grid =
146  128  109  158  143  137  142  107  131
138  132  121  121  141  119  134  138  113
110  123  144  129  106  141  118  124  151
137  132  122  122  140  119  133  136  114
141  133  121  120  145  116  135  139  109
139  132  122  121  142  118  134  137  111
140  132  121  119  143  117  135  139  110
140  132  121  121  143  118  135  139  111
138  132  121  122  141  119  134  137  113
121  123  134  137  116  141  125  118  145
136  131  122  123  138  120  132  134  116
144  128  112  155  140  137  140  109  133
143  127  112  156  139  138  140  107  134
Rows and columns are counted from 1.
(1, 1)	146
(8, 7)	135
(9, 3)	121
(3, 2)	123
(11, 8)	134
(6, 9)	111
(8, 3)	121
(1, 4)	158
(10, 2)	123
(7, 5)	143
(4, 6)	119
(4, 3)	122
(13, 3)	112
(12, 4)	155
(13, 2)	127
(10, 6)	141
(8, 8)	139
(13, 1)	143
(10, 1)	121
(8, 9)	111
(9, 8)	137
(2, 6)	119
(5, 8)	139
(4, 5)	140
(3, 7)	118
(2, 7)	134
(8, 1)	140
(8, 2)	132
(12, 7)	140
(11, 1)	136
(13, 6)	138
(7, 8)	139
(11, 6)	120
(7, 9)	110

X = ((113, 118, 132, 137, 116, 131, 123, 138, 120, 131, 128), (143, 114, 122, 151, 139, 122, 134, 124, 129, 129, 121), (135, 120, 131, 108, 132, 131, 128, 119, 115, 127, 144), (127, 117, 124, 119, 140, 130, 138, 149, 121, 122, 129), (121, 138, 122, 135, 139, 119, 120, 132, 131, 141, 139), (134, 131, 136, 123, 121, 119, 142, 130, 144, 141, 133), (140, 130, 118, 140, 124, 117, 123, 137, 127, 118, 139), (134, 126, 109, 122, 127, 147, 113, 134, 142, 116, 131), (131, 142, 122, 126, 127, 135, 142, 137, 122, 119, 123), (123, 130, 141, 144, 135, 140, 129, 117, 135, 122, 115))
Indices start at 1.
row 1 col 1: 113
row 6 col 6: 119
row 1 col 8: 138
row 2 col 1: 143
row 4 col 4: 119
row 5 col 5: 139
row 4 col 11: 129
row 5 col 3: 122
row 4 col 5: 140
row 9 col 1: 131
row 3 col 11: 144
row 6 col 4: 123
row 9 col 9: 122
row 7 col 5: 124
row 7 col 10: 118
row 9 col 11: 123
row 2 col 2: 114
row 5 col 11: 139
row 2 col 11: 121
row 3 col 9: 115
row 6 col 3: 136
row 1 col 7: 123
row 6 col 10: 141
row 6 col 11: 133
row 1 col 3: 132
row 2 col 10: 129
row 8 col 4: 122
row 7 col 9: 127
row 10 col 6: 140
row 1 col 6: 131
row 8 col 5: 127
row 8 col 9: 142
row 4 col 2: 117
row 4 col 7: 138
row 9 col 4: 126

arr =
[[109 108 142 141 127 130 117 132 127 142 129]
 [117 109 142 119 111 135 120 121 116 130 114]
 [140 149 111 138 147 122 136 136 141 124 144]
 [139 137 122 115 123 128 134 123 124 118 123]
 [126 120 135 116 114 132 126 121 118 125 116]
 [128 138 119 152 153 120 130 141 144 137 149]
 [120 123 131 141 135 128 123 133 133 135 135]
 [129 133 125 135 135 124 130 132 132 131 134]
 [128 120 135 111 109 133 127 119 114 123 111]
 [142 144 116 122 132 128 136 127 131 117 130]
 [135 136 123 125 130 127 133 128 129 123 129]
 [134 133 126 119 121 128 133 125 121 122 121]]
Rows and columns are counted from 1.
row 1 col 1 => 109
row 3 col 2 => 149
row 5 col 11 => 116
row 12 col 5 => 121
row 6 col 10 => 137
row 9 col 3 => 135
row 6 col 11 => 149
row 12 col 10 => 122
row 3 col 9 => 141
row 2 col 10 => 130
row 9 col 6 => 133
row 5 col 5 => 114
row 8 col 7 => 130
row 5 col 4 => 116
row 2 col 2 => 109
row 6 col 8 => 141
row 11 col 6 => 127
row 4 col 5 => 123
row 10 col 5 => 132
row 12 col 1 => 134
row 3 col 1 => 140
row 8 col 6 => 124
row 10 col 7 => 136
row 11 col 3 => 123
row 5 col 3 => 135
row 5 col 7 => 126
row 1 col 9 => 127
row 9 col 11 => 111
row 12 col 9 => 121
row 7 col 4 => 141
row 11 col 8 => 128

x =
[[138 139 123 138]
 [122 122 139 122]
 [110 110 150 110]
 [143 143 119 143]
 [117 117 143 117]
 [152 152 109 152]
 [127 127 134 127]
 [123 123 138 123]
 [121 121 140 121]
 [116 116 144 116]
 [106 105 155 106]
 [128 128 133 128]]
Indices start at 1.
(1, 1): 138
(6, 3): 109
(10, 3): 144
(5, 2): 117
(5, 4): 117
(8, 1): 123
(3, 3): 150
(11, 3): 155
(12, 2): 128
(5, 3): 143
(12, 4): 128
(7, 3): 134
(9, 1): 121
(4, 2): 143
(9, 4): 121
(6, 4): 152
(10, 2): 116
(2, 3): 139
(8, 2): 123
(12, 1): 128

W =
[[126 147 140 133 124 126 125 125]
 [132 132 121 130 134 134 139 133]
 [128 145 135 134 126 126 129 129]
 [135 125 112 125 139 136 138 131]
 [134 134 136 143 131 128 126 120]
 [133 128 115 103 119 110 132 135]
 [136 121 115 120 135 127 124 116]
 [132 131 125 126 131 128 127 124]
 [133 123 127 115 131 118 133 134]
 [127 124 132 132 129 130 130 128]
 [132 135 106 128 123 123 136 135]
 [127 123 137 135 133 130 129 126]
 [133 135 121 134 132 139 147 140]]
Indices start at 1.
(1, 1)	126
(8, 7)	127
(10, 4)	132
(1, 5)	124
(11, 2)	135
(9, 8)	134
(10, 8)	128
(6, 6)	110
(4, 7)	138
(10, 2)	124
(12, 6)	130
(11, 5)	123
(13, 4)	134
(4, 2)	125
(5, 8)	120
(7, 1)	136
(2, 8)	133
(11, 4)	128
(13, 5)	132
(8, 5)	131
(1, 2)	147
(9, 7)	133
(5, 7)	126
(7, 4)	120
(2, 5)	134
(13, 6)	139
(4, 6)	136
(7, 3)	115
(5, 5)	131
(9, 5)	131
(4, 5)	139
(7, 2)	121
(9, 2)	123
(10, 3)	132
(2, 3)	121
(1, 3)	140
(12, 7)	129

m =
[[117 129 131 135 132 145 128 119 146 150 124 129 123 138 127]
 [129 124 126 123 125 118 138 150 117 105 122 121 134 126 130]]
Rows and columns are counted from 1.
row 1 col 1 -> 117
row 1 col 14 -> 138
row 2 col 15 -> 130
row 1 col 7 -> 128
row 1 col 2 -> 129
row 1 col 10 -> 150
row 1 col 12 -> 129
row 1 col 5 -> 132
row 2 col 3 -> 126
row 1 col 6 -> 145

A =
[[137 119 119 119 137 119 137 137 119 119 119 137 137]
 [128 128 128 128 128 128 128 128 128 128 128 128 128]
 [130 126 126 126 130 126 130 130 126 126 126 130 130]
 [152 104 104 104 151 104 152 153 104 104 103 152 153]
 [131 125 125 125 131 125 131 131 125 125 125 131 131]]
Indices start at 1.
row 1 col 1 -> 137
row 2 col 7 -> 128
row 4 col 4 -> 104
row 4 col 11 -> 103
row 1 col 7 -> 137
row 5 col 4 -> 125
row 4 col 1 -> 152
row 4 col 6 -> 104
row 3 col 13 -> 130
row 1 col 3 -> 119
row 1 col 11 -> 119
row 3 col 6 -> 126
row 2 col 9 -> 128
row 2 col 4 -> 128
row 5 col 13 -> 131
row 2 col 13 -> 128
row 5 col 2 -> 125
row 1 col 4 -> 119
row 1 col 12 -> 137
row 5 col 8 -> 131
row 4 col 13 -> 153
row 5 col 11 -> 125
row 5 col 12 -> 131
